In the rows, zero is written as 128.
Turns in one plane each, and the order they were made in; the first pair answered
turn Zino:
[139 152 121 111 110 141  88 109 160  96  97 122 159 138 136 131 142 111
 165 124 112 138 129 152 123 132 136 150 102 129 129 129 101 107] -> [119 119 128 124 100 132  77 136 128 142 141 125 119 108 142 128 162 132
 157 133 171 145 137 155 130 147 144 127  86 111 130 124 101 111]
[135 141 123 153 122 116 125  84 127 141  86 150  60 136  88 118 152 126
 119 108 123 127 120 153 152 130 136 119  92 133  98 134 124 134] -> [110 147 139 144 149 110 139  99  95 140 111 124  82 109 107 127 126 167
 102 121 110 128 165 156 135 161 123 154 100 152  86 142 105 140]
[139 135 133 104 140 102 129 120 141 135 115 126 130 114 148 146 136 134
 122 133 122 123 126 116  96 143 115 119 132 132 147 136 103 134] -> [147 129 127 111 135  97 125 121 145 137 113 134 123 118 144 139 145 118
 130 129 129 122 115 121 103 138 123 107 124 126 148 133 107 134]
turn rusol:
[139 129 109 134 125 122 108 146 139 116 110 125 128 100 135 151 160 103
 108 136 137 112 103 130 118 123 115 116 115 144 178 137 125 135] -> [134 142 115 132 140 127 115 147 138 100 112 112 148 100 144 159 141 111
 104 139 117 112 113 130 109 130 112 133 126 154 175 138 123 131]
[117 132 147 121 139 114 126 110 121 110 155 127 136 124 138 125 134 150
 121 132 115 130 130 116 121 129 122 134 149 123 104 123 120 140] -> [121 125 145 126 135 116 126 108 113 116 157 133 129 130 140 124 130 150
 122 133 119 131 126 116 128 128 126 132 152 112 100 122 126 140]
[127 131 103 128 127 127  97 162 119 144 132 117 122 125 116 113 131 111
 123 123 124 137 113 106 144 127  98  93 129  80 116 131 142 150] -> [124 137 100 129 133 127  97 171 128 137 130 113 127 112 115 120 141 113
 119 122 117 136 118 107 141 130 102  97 131  87 122 136 133 148]
[133 136 123 106 115 143 110 112 160  86 121 141 124 129 125 130 129 103
 135 128 129 122 102 153 109 114 142 135 108 153 128 140 131 111] -> [130 140 128 105 115 149 112 110 163  82 117 143 128 131 128 131 117 105
 130 124 125 120 106 149 104 114 140 145 111 157 126 137 130 112]
turn pupe:
[167  76 157 135  90 114 127 110  81 126 145 172  80 144 107 116 115 144
 153 135 135 125 149 117 166 146  69 104 140  97 121 122 146 125] -> [145  98 173 125 117 111 142 120  70 104 151 152 111 123 122 129  90 172
 141 151 112 122 185 120 140 165  61 135 158 123 109 129 121 133]
[134 132 125 136 137 134 125 118 121 108 108 117 153 126 110 148 108 127
 123 113 111 128 110 112 141 131 109 135 148 129 122 139 122 120] -> [137 126 122 145 129 131 121 117 124 117  99 124 142 133 104 139 117 122
 126 109 120 128  98 114 150 123 114 126 142 120 129 137 126 123]
[137 124 103 105  81 111 142 112 154 113 127 107 127 155 112 113 123 134
 126 140 167 113 127 141 113 161 123 114 137 126 154 103 105 140] -> [139 119 107 103  82 114 143 119 143 121 133 111 117 154 115 112 120 140
 128 138 174 115 134 139 117 165 125 110 139 122 147  99 107 135]
Pairs:
Between the rows of a pair lie 2 to 3 turns.
[145 160 112 141 122 146 135 127 142 129 132 134 139 161 119 111 151 112
 148 104 143 111  98 137 140 113 150  86  88 117 141 116 140 117] -> [114 161 126 130 148 133 144 164 113 134 169 109 146 111 135 119 150 158
 129 124 152 115 141 150 119 151 130 105  89 129 139 125 114 128]  rusol Zino
[113 168 120 127 123 116 101 135 151  90 119  92 168 102 124 149 141 115
 124 134 123 124 129 138  89 144 124 136 135 160 152 120 100 134] -> [106 153 128 131 123 107  98 148 133 110 143  89 154  82 130 146 147 133
 118 141 146 128 141 140  87 156 121 127 132 155 152 121  98 138]  Zino Zino
[ 99 149 129 103 145 123 153 120 118 127 140 152 139 165 143  87  92 141
 136 151 126 129 173 127 138 109 108 166 114 174 106 100 114 138] -> [ 89 131 133 104 138 119 150 133 102 151 160 154 118 148 143  80 105 153
 134 156 154 132 173 129 144 115 111 152 104 165 107  97 113 140]  Zino Zino
[124  92 123 122 127 108 114 140  97 150 133 130  97  89 123 151 141 151
 134 121 150 131 159 140 132 132 146 126  96 135 147 117 121 133] -> [140 108 108 124 119 110 102 133 131 129 105 130 114  96 113 155 163 117
 137 116 137 128 134 148 130 118 152 111  96 147 161 119 112 140]  Zino Zino rusol
[123 136 116 135 182 117 171 142 178  80 115  92 179 104 142 108 155 129
 121 149  84 138  95 136 104 126 154 164 120 164 147 156 112 157] -> [106 118 129 134 187 106 170 160 151 107 150  88 158  80 147 108 159 151
 109 162 114 142 117 142 103 147 150 163 117 156 143 159 100 157]  Zino Zino
[120 143 129 126 144 133 148 117 129 110 132 124 156 129 133 140 100 135
 135 131 100 117 147 120 121 141 123 145 150 133 112 135 121 121] -> [140 124 107 143 114 125 126 125 151 134 127 138 123 128 119 134 161 106
 139 121 144 123 103 129 143 121 140  98 123 122 138 131 121 121]  Zino rusol
[122 108 138 122 107 121 119 126 122 159 136 141  77 131 112 120 139 154
 131 125 168 129 106 136 128 145 137 116 113 104 105 119 156 118] -> [119 130 152 109 132 137 137 102 116 124 124 130 112 153 121 124  87 165
 133 121 113 126 138 127 113 147 125 158 136 118  86 122 164 110]  Zino rusol
[140 135 115 116 120 124 119 128 154 131 101 130 115 125 118 132 163 133
 136 125 153 136 100 153 125 126 133 101 111 135 134 134 112 142] -> [116 146 139 105 146 131 140 130 126 122 126 116 137 114 137 143 120 170
 122 135 131 135 147 152 109 151 117 140 131 148 111 145 102 143]  Zino rusol
[142 114 150 142 118 140 130 112 112 172 126 162  97 167 122 113 108 123
 134 122 139 123 106 110 148 121 140 117 133  90 110 111 172 106] -> [139 125 164 129 134 145 142 105 105 153 120 152 117 173 135 118  75 131
 134 124 108 122 123 108 140 128 134 147 142 100  98 113 171 109]  Zino Zino pupe
[ 91 102 183 149 133 109  99 150 100 122 171 117  98 137 156  86 135 153
 141  85 139 157 162 105  89  83 124 155 118  99 143  74 190 125] -> [ 88 123 184 139 143 117 110 137 112  94 155 107 124 142 160  93 114 153
 140  87 107 155 172 103  79  81 121 178 131 116 132  76 184 129]  Zino Zino Zino
[ 84 145 145 133 136 112 104 157 134 145 121  83 106  87 142 164 157 149
 116 163 136 124 139 123  94 138 126 152 117 148 149 111 117 149] -> [ 86 127 149 138 121 116  99 154 121 171 137  96  83  99 136 155 158 152
 120 157 162 125 131 117 109 133 132 139 109 128 143 102 134 145]  rusol Zino Zino
[137 100 129 131 107 133 126 145 113 171 147 148 101 158 105 100 114 116
 120 142 152 155 131 106 160 126 134 128 117 100  99 107 159 123] -> [151 119 120 130 105 143 123 127 134 152 124 156 117 177 101 101 112  92
 127 136 128 155 118 105 158 116 133 128 119 108 102 107 161 120]  Zino Zino
[162 141 131 119 107 161 125 114 156 109 103 126 148 175 103 178 117  93
 129  72 132 152 112 141 104  97 105  64 132 123 145 137 162 153] -> [150 146 146 110 125 168 144 105 130 103 117 112 163 178 118 176  80 115
 126  75 108 150 140 134  97 110  96  95 148 130 125 137 166 146]  Zino Zino rusol
[101 107 118 177 111  86 122 164 101 166 152 114  95  90 113 108 139 162
 111 164 217 118 109 118 147 121 150 105  84 120 123 150 114 147] -> [130 104 111 184  92 112 131 109 119 155 113 144  91 161 101  90 112 120
 147 134 193 113  79 100 180  77 158 102  95  96 105 137 156 126]  Zino rusol Zino
[ 86 111 128  81 125 134 114 180 130 141 157 105 169  59 118 145 127 142
 116 129 156 122 147 168 139 197 105 139 133 160 152 146 116 124] -> [135 112 104  98  85 156 107 121 180 127  97 151 155 144  88 124 131  72
 152  92 138 115  79 150 177 133 120 112 132 131 148 129 163 100]  Zino rusol pupe
[164  95  63 144 159 124 114 134 224  63 117 147 133 145 126 133 188  90
 119 105 158  95 110 131 143 126 103 122 107 157 156  96 133 157] -> [162 107  69 137 167 131 125 122 228  47 110 146 147 159 132 141 165  91
 124 104 131  93 118 127 136 120  94 141 113 165 150 101 134 156]  Zino rusol Zino
[106 137 121 128 155 117 119 157 135 101 119 104 149  99 146 131 151 130
 103 126 110 134 137 143 103 149 140 144 117 164 147 139 102 146] -> [106 116 120 132 147 111 117 166 122 123 135 111 128  88 146 123 163 141
 102 129 140 140 134 149 108 148 143 126 109 153 149 135 101 147]  Zino Zino
[104 168  87 159 138 138 116 163 169 121 119 122 149 151 111 157 141 141
 160  86 175  89  91 191 102 127 133 111 110 142 157 170  61 175] -> [ 81 163 122 144 161 149 146 148 112 121 147 111 159 156 128 158  69 190
 156 101 153  91 145 175  90 150 113 164 139 141 116 164  76 164]  pupe Zino rusol
[132  90 141 141 106 127 139 118 109 156 134 150  91 140 135 102 120 123
 142 121 164 126 101 115 167 122 142 106 131  93 116 116 158 115] -> [101 131 154 122 149 121 154 138 100 124 144 110 142 101 158 122  89 166
 123 142 121 119 155 122 122 160 123 157 150 134 110 137 121 128]  pupe rusol pupe
[152 115  90 130 116 147 121 122 154 109 109 134 116 165 112  92 187  97
 153 102 141 141  75  93 138  93 163  87 131 144 118 137 133 117] -> [102 108 116 123 152 129 131 174 102 128 165  94 124  93 141 106 185 162
 116 133 165 146 137 109  98 151 150 113 131 168 118 149  95 139]  rusol Zino
[142 117 140 141 107 130 119 131 119 172 139 133 106 119 122 104 151 148
 116 127 168 144 113 146 141 116 139  94 106 105 139 127 146 140] -> [117 132 159 122 141 127 133 140  94 151 158 105 137  96 139 117 114 176
 103 137 136 147 153 150 113 142 125 132 126 130 127 137 131 148]  Zino Zino Zino
[112 181 144 130 132  84 103 100 148 125 143  94 128 164 103 171  93 156
 147 136 133 125 157 155 114 161 109 183  80 146 147 129 138 157] -> [129 179 124 132 116  88  93  92 166 120 120 105 120 189  85 168 104 133
 159 128 129 123 131 151 123 137 119 169  77 139 152 122 147 158]  Zino Zino Zino
[135  99 128 140 111 132 140 119 106 169 150 156  86 143 126 114 121 136
 135 124 176 126 123 106 151 117 126 110 122  85 107 118 154 107] -> [150 114 116 142 106 143 135  99 133 146 116 163 106 173 116 111 112 107
 145 113 146 122 106 102 153  96 131 110 127  91 111 119 155 108]  Zino Zino
[119  98 151 144 145  89 118 163 113 174 166 101 131  81 132 122 153 177
 103 150 155 135 163 126 115 155 117 116 133 141 133 137 107 134] -> [145  82 131 157 116  89 101 153 142 188 144 123 108 106 110 116 187 140
 115 141 178 137 120 122 145 128 131  76 121 120 145 129 121 128]  Zino Zino
[134 108 161 153 103 124  89  86  69 156 185 170  68 141 143 118 103 113
 124 134 168 151 144 140 141 131 118 106 111 126 121 117 140  79] -> [155 121 144 153  95 130  87  65  99 131 153 182  76 171 133 118 104  79
 139 120 149 153 115 137 150 107 122 103 117 123 124 114 148  76]  Zino Zino
